Some points, one per row:
[-26  65  23 -19  -6   4 -25 -42  13 -22   5 -25  -4   8 -32  22]
[  21  -14    7   15    1   34   16   16 -127   39    1    6   25  -68   18
   10]
[ -3  28  25 -36  -3  -9 -17  13  28   8 -21  -6 -36  27 -80 -13]
[ 17  -4  12  -8  30 -12   1   3   1  -3   8  -8 -36  33 -34 -17]
[ 19  14  19 -16  -1  -9   0 -10  24 -53 -10  -1 -23  25 -26 -31]
[-23 -25 -26  32   0   4  30  10  16 -21  -9  17  59 -20  12  -1]
[-27  11 -26 -10 -12   1  -8 -10   4   3   1  -1  13  13  40   9]
[ 71  38  60 -17  -4  12  -1 -10  44 -53  -8 -20 -24  -9 -34 -37]
[-21  -9 -37  10 -21  -5  12   3  -4  17  -2  -2   7  22   8   9]
[ 20  24  31   0 -17   5   2  12   8 -41 -12  -9 -15 -18 -38 -29]
[-50   8 -48   5  -8  -5  34 -26   0 -14  11  11  24   8   9  33]
[  -6   19   20  -22  -22   -4  -23    9 -111   40   -6  -10  -14  -40  -17
   16]
[ 21  -4  11  -8  40   5  -3 -20  16  -3  32 -14 -19   8  29 -16]
[-70  28 -35   2  -6   4  11 -13 -19  -9  26   0  38 -42   1  40]
[-38   6 -25  -3   8 -22 -24 -13 -10  15  20  -6  -1  26  24   6]
[ 51  33  45 -18  16  10 -17 -29  18 -19 -12  -8  -8   9   3   4]
[ 11 -22   2  -3 -15   9  -1  14   6   5 -21   9  -4  14 -15   8]
[ 65 -38  10   7   4   5   0  18  -3 -17   9   8 -21   9  36 -62]
[ 30 -29  17 -18  -5  19  -3  25 -49  37 -24  12  -8  16 -19 -35]
[ 22  40  59 -28  69   7 -18 -22  19 -21  -1 -21 -19  10 -89  -6]
[ 22 -29  14  -6  90   1  12  -3  17 -14   3  15  -8  19 -83  -2]
[-89  53 -31 -10 -36 -29 -22  -9 -27  11  18  -6  -4  23  25  47]
[ -9 -22 -12  13   9 -14  14   8   8 -44  20   4   9 -46  18   6]
[-47 -22 -53   1  10  -6  -6 -20  -7  17  -1  14  20  23  55  41]
[-14 -15 -21  10  -6  -4  17   9  -9   6 -16  11   8  -7   6   2]
[-10  17  20   4 -22   2  -7  15   8   2 -17  -5   4 -33 -22   5]
[-14   1  -5 -13  -8  -6  -4  27 -16  10 -16  13  -6   4 -29  -5]
[ -19  -19  -11  -11  -48    2  -47  -14 -116   25   -7    3   -3   22   63
   23]
Here are 24 more points, each followed by its number:
[ 18 -59 -29  27  35  -3  44  10  15 -28  18  22  19 -53  20   2] 0
[  6 -85 -46  51   5   2  24  18  11  33  26  20  32   8  61 -12] 1
[-13 -83 -50  45   1   1  24  46 -43  25  -8  27  16 -10  38  -7] 2
[ 11 -38 -17  15  -4   3  21  30  17  38  -1  14   4  38   3 -20] 3
[-28 -25 -44  33  -8  -2  10 -11   7  16   1  19  29 -13  86  24] 4
[ 15  64  55 -18 -21  28 -15 -30   4 -30 -23 -26  10  -3 -56 -14] 5
[ 31  -7   8  14  -2  14  29  20  23   4 -10  -1  -3 -21   6 -17] 6
[-26 -38 -40  13  -9 -16   3  17   0   8  27  13   2 -25  46   5] 7
[ 14 -39  -2 -14  11   3 -11  39  45  23 -10   5 -39  55 -19  -6] 8
[ 22  31  24  -3 -17  11 -16  -2  85  -8   1 -19 -15  20 -31  -9] 9
[  8  35  12   4   4  -1  -1 -14  13 -12  18  -2   7  -6 -18  11] 10
[ 15  16  29  -8   1   5   4   7  59 -16  11 -19   4  26 -17   3] 11
[ 39  26  33 -15   7   4 -38 -47  24 -27 -11 -33   8   1  16   6] 12
[-30 -37 -38  12 -22 -13  18  28 -13  36  -3  20  -4   8  18  18] 13
[-61  44 -23  -3 -25  -9 -27 -26 -19   4   7 -10  25  20  47  34] 14
[ 40 -35  12  18  14  13  30  28  19  19  -6  12   4 -49  11 -26] 15
[-17 -12 -16  -7 -18  -2  19  15 -18  13 -25  13 -34   8   1  29] 16
[-31   2 -15 -17  53  -7 -12 -30  -2   7  30  -9  -8  12  15  12] 17
[-27 -29 -33  30 -16 -19  19  16   1 -66  24   0   3 -27  34  -2] 18
[  5  17  -6 -11  22   6 -17 -24  12  -4  -1   1   2  15  22  21] 19
[106 -25  76 -13  -8  26 -29  -2  55 -22 -33   1 -36   5  19 -88] 20
[-31 -16 -31   7  42   3   9 -33  15   1  36  -2  32   1  66  20] 21
[ -8  11  16  -6  41  14  -9 -32  12   6  21  -3   1  20 -33   3] 22
[  8 -38   1  11  -6  10  12   8   1  34   5   3   9 -41   1   5] 23
Which three of these numbered points are nearest to each point below by angle, seen from the average point of the first points? Their numbers follow each, nearest first.
[  8  13  27 -14 -12  -2  -4  20  12   9 -27   6 -36  27 -33  -5] > 8 9 20
[ 56 -35  25  14  12  22  20  12  52 -17 -28   4  18 -21 -22 -31] > 6 15 20
[  7  -2   0   0  -8  -2   1  16 -12  26 -21   1   7 -10 -11   4] > 23 15 13
[ -6 -58 -34  13  21 -29   2   5   9  29  -9  20   8  20  50 -45] > 1 3 2
[  8 -31 -13   2  15  -7   3  10  13   8  -9   7  -1   9   4 -20] > 3 1 8
[-59  20 -36  26 -25  13  15   0 -98 -41  31   0  66 -88  37  52] > 18 14 4
[-40  40  -8 -24 -68 -11 -55 -30 -53  15   1 -21  -3  36  41  33] > 14 19 4
[-55  61  -8 -38 -31 -27 -48  -4 -27  11  26 -34 -16  40  12  12] > 14 17 19
[ 10 -40 -15  15 -11  -5  33  18  10 -33  -7  15 -13  31   9 -25] > 3 1 18
[-71 -23 -55   7  -2 -13   5  -5 -31  43   6   6   8  28  13  45] > 13 14 4
[  2 -48 -36  37  -1   3  28  20   3  24  -9   7  24  -6  23  18] > 1 2 13
[ 26  89  67 -37  -8  19 -19 -36 -18 -41  15 -24  -6 -17 -58 -14] > 5 10 12
[ 35   9  29 -23  -5  -6  -4  27 -93  53 -20  -9  -8 -14 -43   2] > 23 16 5
[-45  39 -14 -18 -21  -7  -8  -4 -46 -21  -8   5   9  -4 -15  17] > 14 16 5
[-14  30   7  -6   6  -6 -15  -8  12  -1  25 -10   7 -41 -30  23] > 10 22 5
[ 27 -13  22  -8  -7   8  -1  14 -65  44 -38   3 -10  17 -23 -17] > 3 16 2
[-64  27 -26  -6 -21 -27 -25   2   7  18  -8 -13  26  25 -19  29] > 14 13 17
[-40  60   0 -16 -21  -1  14  22  19   8   8 -16   0  48 -19   2] > 11 9 14
[ -8  50  28 -16   2   3 -21 -70   8 -33  13 -20  33 -27  13  21] > 12 10 5
